Where one turn sends some rows of the set: a few examples, then the rows asked:
k266: .16,-.02,-.14,-.06,-.05,-.03,-.08,.03,.02,.06,-.09,-.04,.02,-.08,.07,.09,.04,-.04,.17,-.03,.02,-.13,-.08,.06,-.01,.03,-.09,.02,-.01,.01,.00,.04,.13,-.05,-.02,.02,.05,.05,-.02,-.02,-.12,-.07,.02,-.06,.01,-.02,.04,-.10,-.05,-.09,.25,.08,.15,.08
k709: .17,.00,-.13,-.07,-.07,-.05,-.07,.07,.03,.07,-.10,-.06,.02,-.09,.05,.07,.03,-.01,.18,-.03,-.02,-.13,-.07,.06,-.03,.04,-.09,.03,-.01,.03,.00,.09,.10,-.05,-.03,.03,.03,.03,-.07,-.04,-.12,-.05,.00,-.06,.02,-.01,.02,-.06,-.04,-.13,.21,.08,.13,.08
k306: .04,-.01,-.15,-.04,-.12,-.03,.06,.00,.14,-.11,.02,-.11,.02,-.21,-.20,.00,.05,.16,-.15,.01,.06,.07,.21,-.14,.05,.06,-.12,.10,-.04,-.04,-.02,.01,.10,.02,.01,.06,.01,.11,-.02,-.01,-.12,-.01,.08,.04,-.11,-.01,.03,-.31,-.07,.05,.14,.08,.14,.01
k238: -.03,-.09,-.13,.03,-.08,.04,.02,.00,.04,.12,-.06,-.13,-.07,-.02,-.16,.04,.04,.08,-.04,.03,-.06,-.16,.09,-.23,.00,.11,-.14,-.09,.00,.00,.04,-.11,.03,.08,-.09,.06,.07,-.02,-.06,-.10,.17,-.10,.13,.01,.03,.01,.02,-.27,.09,-.07,.13,.06,.18,-.02
k497: .00,-.09,-.18,.08,-.05,.11,-.12,.00,.19,-.03,-.10,-.03,.06,-.08,.03,-.03,.08,.03,-.09,-.08,-.02,-.03,.11,-.10,-.05,.22,-.02,.11,.06,-.13,.04,.11,.02,-.06,-.06,.13,.03,.05,.06,-.15,-.08,-.03,.06,.01,.09,.00,.02,-.17,.03,-.19,.11,.08,.01,-.06
k194: -.03,-.08,-.16,.10,-.07,.12,-.11,-.02,.12,-.01,-.11,.06,-.02,-.06,-.04,.01,.12,-.01,-.06,-.15,-.03,-.04,.07,-.10,-.04,.16,-.10,.09,-.01,-.19,.09,.10,.00,-.05,-.06,.15,.05,.11,.07,-.12,-.08,-.07,.02,.03,.11,.05,.01,-.20,.01,-.16,.08,.04,.03,-.01
k137: .08,-.06,-.09,.00,-.16,-.07,-.01,.03,-.01,.16,-.06,-.15,-.07,-.05,.06,-.02,.16,-.11,.01,.03,-.04,.07,.01,-.18,.11,.11,-.05,.04,-.11,.06,-.12,.11,.14,-.08,-.03,.02,.00,-.01,-.03,.01,-.03,-.11,.02,-.04,.00,-.01,-.06,-.19,.11,-.13,.11,.02,.16,-.03
k467: -.01,.05,-.17,-.02,-.12,.02,-.01,.08,.15,-.14,-.01,-.09,.04,-.22,-.21,-.06,.00,.14,-.12,.01,.03,.08,.24,-.14,.01,.05,-.16,.11,-.07,.03,-.02,.00,.03,.05,-.05,.10,-.01,.08,-.02,-.02,-.09,-.04,.06,.05,-.12,.03,.05,-.30,-.04,.01,.08,.07,.17,.01
k942: .00,-.14,-.13,.09,-.07,.10,-.08,-.10,.07,-.03,-.04,.00,.01,-.11,-.02,.02,.15,.01,-.05,-.16,.05,.00,.03,-.07,-.09,.17,-.07,.05,.05,-.18,.07,.06,.00,-.09,-.01,.10,.06,.10,.15,-.10,-.09,-.08,.01,.06,.12,.00,.01,-.23,-.01,-.12,.18,.06,.05,-.02
k182: .01,-.11,-.11,.02,-.13,.05,-.04,-.04,.12,-.03,-.03,-.05,.03,-.12,-.04,-.04,.14,.05,-.03,-.15,.03,-.01,.07,-.07,-.11,.20,-.03,.10,.08,-.13,.03,.12,-.06,-.11,-.01,.10,.03,.06,.09,-.13,-.11,.00,-.02,.07,.15,.01,-.03,-.14,-.02,-.18,.20,.08,.03,-.03
k980: .14,.01,-.15,-.04,-.04,-.01,-.11,.06,.04,.05,-.12,.00,.01,-.06,.07,.09,.03,-.06,.18,-.04,-.01,-.15,-.07,.05,.00,.01,-.13,.03,-.05,.01,.00,.04,.11,-.01,-.04,.05,.05,.07,-.02,-.02,-.11,-.09,.01,-.06,.01,.01,.04,-.10,-.04,-.09,.19,.06,.14,.09
k377: .04,-.03,-.22,-.05,-.09,.05,-.07,.09,.14,.00,.00,.00,.15,-.12,-.24,-.04,.01,.06,-.23,.02,.07,.10,-.02,-.08,-.03,.00,-.17,.08,-.03,.03,-.05,-.03,.10,.00,-.03,.03,.04,-.08,-.03,-.07,-.05,-.02,.04,.03,-.02,.04,.07,-.04,.01,.08,.29,.13,.05,-.01
k400: .06,-.07,-.20,-.04,-.07,.03,-.02,.07,.11,.05,.01,-.02,.11,-.14,-.27,-.01,.02,.10,-.25,.03,.04,.12,-.05,-.08,-.02,.01,-.15,.06,-.02,-.02,-.03,.03,.13,-.03,-.02,.01,.03,-.09,-.09,-.07,-.05,-.02,.06,.02,-.03,.03,.07,-.05,.01,.05,.27,.15,.04,.00
k607: .14,.03,-.15,-.06,-.04,-.01,-.13,.10,.07,.05,-.12,-.03,.04,-.06,.11,.05,-.01,-.04,.17,-.02,-.01,-.14,-.04,.05,-.01,.03,-.10,.05,-.04,.03,.00,.05,.11,-.02,-.06,.04,.04,.04,-.04,-.04,-.10,-.07,.02,-.08,.01,-.01,.05,-.07,-.02,-.11,.19,.08,.13,.08
k838: .02,-.05,-.23,-.01,-.07,.08,-.09,.08,.08,.01,-.01,.03,.12,-.17,-.29,-.01,.02,.04,-.21,.00,.04,.12,-.08,-.07,-.05,-.02,-.21,.04,-.05,.04,-.02,-.05,.08,.01,-.05,.04,.03,-.07,-.02,-.05,-.03,-.08,.04,.05,-.03,.06,.09,-.08,.01,.07,.25,.11,.09,.00
k530: .00,-.11,-.19,.06,-.12,.07,-.10,-.02,.11,-.02,-.11,-.03,.00,-.15,-.13,.00,.14,-.01,-.02,-.13,-.05,-.03,.05,-.09,-.10,.20,-.07,.08,.07,-.04,.04,.13,-.09,-.05,-.02,.14,.02,.06,.10,-.11,-.08,-.06,-.01,.08,.15,.06,-.04,-.17,-.03,-.25,.14,.05,.06,-.05
k165: -.07,-.01,-.04,-.04,-.15,.03,.06,.05,.05,.08,.02,-.11,-.06,.04,-.12,-.07,.03,.12,.00,-.05,.02,-.15,.15,-.21,-.06,.07,-.15,-.02,-.04,-.05,.02,-.11,-.05,.05,-.11,.04,.06,.00,-.09,-.12,.13,-.02,.04,.02,.08,.01,.01,-.18,.08,-.02,.17,.05,.15,.01
k210: .06,-.08,-.24,-.01,-.07,.04,-.05,.03,.09,.04,-.03,.03,.09,-.15,-.32,.05,.05,.04,-.24,.02,.03,.09,-.08,-.09,.01,-.01,-.19,.04,-.03,.01,-.02,-.01,.14,.01,.00,.04,.05,-.05,-.04,-.05,-.04,-.07,.07,.04,-.03,.06,.06,-.09,-.01,.06,.27,.12,.07,-.01
k405: -.05,-.06,-.09,-.02,-.15,.02,.03,-.02,.01,.06,.00,-.12,-.06,-.02,-.18,-.01,.07,.07,.03,-.04,.02,-.17,.10,-.21,-.07,.07,-.17,-.06,.00,.04,.00,-.16,-.07,.07,-.07,.05,.07,.01,.02,-.08,.14,-.07,.05,.06,.08,.02,-.01,-.24,.04,-.02,.24,.02,.20,.00
k697: .03,.00,-.13,-.05,-.14,-.04,.09,.03,.11,-.08,.01,-.11,-.02,-.23,-.28,.00,.05,.17,-.12,.00,.01,.08,.19,-.14,.03,.06,-.14,.10,-.05,-.04,.00,.07,.06,.01,-.01,.07,.00,.10,-.07,-.01,-.11,-.02,.05,.06,-.10,.01,.01,-.30,-.08,.00,.10,.08,.15,.02
k469: .03,-.02,-.21,-.03,-.09,.05,-.05,.12,.10,.04,-.02,.03,.08,-.15,-.33,-.03,.01,.08,-.21,-.01,.00,.12,-.06,-.09,-.04,-.02,-.19,.07,-.07,.01,-.01,.03,.07,.00,-.06,.05,.02,-.06,-.11,-.07,-.04,-.04,.02,.04,-.01,.08,.06,-.03,.01,.03,.21,.12,.06,.00
k39: .00,-.09,-.11,-.05,-.13,-.02,.04,-.02,.08,.06,-.01,-.21,.00,-.02,-.12,-.03,.06,.11,-.02,.02,.03,-.17,.15,-.21,-.04,.13,-.09,-.05,.07,.07,-.04,-.14,-.02,.05,-.04,.01,.06,-.04,.00,-.11,.13,-.02,.10,.04,.07,-.03,-.02,-.21,.05,-.05,.28,.07,.17,-.04
k633: .14,-.01,-.16,-.04,-.02,.00,-.13,.09,.04,.05,-.10,-.06,.06,-.11,.09,.06,.00,-.03,.18,-.01,-.01,-.11,-.08,.07,-.04,.05,-.09,.01,.00,.06,.00,.04,.11,-.03,-.06,.04,.03,.02,-.02,-.04,-.09,-.09,.03,-.07,-.01,-.02,.07,-.10,-.01,-.13,.20,.09,.15,.07
k281: .15,-.01,-.16,-.04,-.05,-.02,-.10,.08,.01,.07,-.12,-.04,.02,-.12,.02,.08,.01,-.03,.19,-.02,-.05,-.11,-.10,.06,-.04,.04,-.11,.01,-.02,.07,.01,.07,.09,-.02,-.05,.05,.02,.03,-.04,-.02,-.09,-.09,.01,-.05,.01,.01,.04,-.09,-.04,-.15,.18,.08,.16,.08
k970: .08,-.06,-.12,-.02,-.18,-.08,-.02,.01,.01,.13,-.06,-.14,-.04,-.04,.07,-.03,.18,-.15,.01,.02,.00,.04,.04,-.20,.12,.10,-.07,.05,-.10,.09,-.15,.07,.14,-.06,-.01,.02,.01,.01,.03,.02,-.05,-.11,.02,-.01,.01,.00,-.08,-.19,.09,-.10,.17,.00,.17,-.04
k115: .02,.00,-.08,-.01,-.19,-.02,-.07,.07,-.01,.09,-.02,-.12,-.02,-.04,.11,-.11,.14,-.15,.06,-.02,.04,.08,.04,-.17,.04,.07,-.10,.08,-.14,.10,-.14,.03,.06,-.06,-.07,.02,.00,.00,.05,.01,-.03,-.12,-.03,-.02,.02,.01,-.03,-.18,.12,-.07,.14,-.01,.19,-.02
k174: .05,-.03,-.11,-.02,-.20,-.05,-.06,.03,.01,.10,-.05,-.12,-.03,-.04,.09,-.07,.17,-.17,.04,-.01,.03,.04,.05,-.19,.09,.07,-.09,.07,-.13,.11,-.16,.03,.09,-.04,-.03,.02,.01,.02,.07,.02,-.04,-.11,-.01,.00,.02,.01,-.07,-.19,.09,-.07,.17,-.01,.19,-.03
k686: -.01,-.05,-.14,-.04,-.13,-.02,.04,.04,.11,.10,-.07,-.17,-.05,.01,-.17,-.02,.04,.10,-.04,.04,-.07,-.19,.17,-.24,.00,.14,-.10,-.03,.02,.06,-.02,-.06,-.01,.08,-.07,.06,.04,-.03,-.10,-.12,.14,-.01,.11,.02,.08,.01,-.04,-.19,.07,-.10,.18,.06,.15,-.03
k992: -.04,-.07,-.06,.00,-.08,.05,.04,.01,.05,.09,.03,-.16,-.02,.01,-.06,-.03,.02,.15,-.04,.00,.02,-.12,.12,-.20,-.04,.11,-.10,-.07,.00,-.07,.03,-.13,.04,.02,-.11,.02,.07,-.04,-.07,-.12,.16,-.05,.11,-.01,.02,-.04,.05,-.25,.11,-.02,.18,.08,.15,-.01
k103: .05,-.02,-.25,-.04,-.10,.04,-.05,.09,.14,.03,-.05,.05,.09,-.11,-.32,-.01,.03,.03,-.24,.01,.02,.06,-.02,-.11,.01,-.02,-.20,.09,-.06,.02,-.04,.01,.10,.03,-.02,.05,.03,-.04,-.07,-.06,-.06,-.02,.04,.04,.00,.08,.04,-.03,-.01,.06,.26,.11,.04,.00
k499: .00,.01,-.14,-.02,-.11,.02,.02,.07,.12,-.13,.03,-.15,.06,-.27,-.20,-.06,.01,.18,-.11,.02,.03,.13,.20,-.12,-.04,.08,-.12,.09,-.03,.02,-.02,.01,.03,.01,-.05,.08,-.02,.05,-.02,-.02,-.08,-.04,.06,.04,-.13,-.01,.07,-.31,-.03,-.01,.10,.09,.17,.01
k872: .00,-.15,-.21,.10,-.05,.11,-.15,-.04,.13,-.03,-.11,-.06,.07,-.16,-.04,.03,.11,.00,-.06,-.08,-.03,-.01,.04,-.08,-.08,.23,-.04,.05,.11,-.05,.04,.08,-.01,-.05,-.03,.13,.03,.03,.15,-.11,-.05,-.09,.06,.05,.08,.01,.01,-.23,.02,-.22,.15,.07,.07,-.06
k634: .05,-.05,-.07,.02,-.15,-.03,-.02,.06,-.05,.16,-.03,-.14,-.07,-.07,.06,-.05,.14,-.11,.04,.00,-.03,.11,-.02,-.17,.06,.09,-.07,.03,-.13,.04,-.09,.10,.11,-.09,-.07,.02,.00,-.02,-.03,.00,-.01,-.14,.01,-.04,-.01,.00,-.03,-.21,.14,-.13,.08,.02,.18,-.02
k168: .01,.01,-.19,-.01,-.11,.01,.00,.01,.14,-.14,-.02,-.08,.03,-.22,-.21,.00,.04,.11,-.14,.01,.05,.06,.21,-.15,.05,.05,-.16,.10,-.06,-.01,-.02,-.04,.08,.06,-.01,.09,.02,.11,.03,.00,-.10,-.05,.08,.05,-.12,.02,.05,-.34,-.07,.06,.12,.06,.17,.02
k873: .02,-.02,-.14,-.01,-.12,.00,.05,.03,.07,-.09,.02,-.13,.01,-.29,-.27,-.01,.04,.18,-.10,.01,.02,.13,.15,-.12,-.02,.07,-.14,.06,-.03,.01,.01,.03,.04,.01,-.03,.07,.00,.07,-.03,.00,-.08,-.06,.06,.06,-.12,.01,.05,-.34,-.05,-.02,.09,.08,.19,.02
k57: .01,-.02,-.05,.01,-.16,-.01,-.05,.07,-.04,.12,.00,-.14,-.03,-.07,.11,-.09,.13,-.11,.06,-.02,.01,.12,.00,-.16,.02,.08,-.09,.04,-.14,.06,-.10,.05,.08,-.09,-.09,.01,.00,-.03,.01,.00,-.01,-.14,-.02,-.03,-.01,.00,-.01,-.20,.14,-.10,.10,.01,.19,-.01

k873 -> k697
k530 -> k182
k210 -> k103
Where do these go?
k137 -> k970
k238 -> k686
k709 -> k266

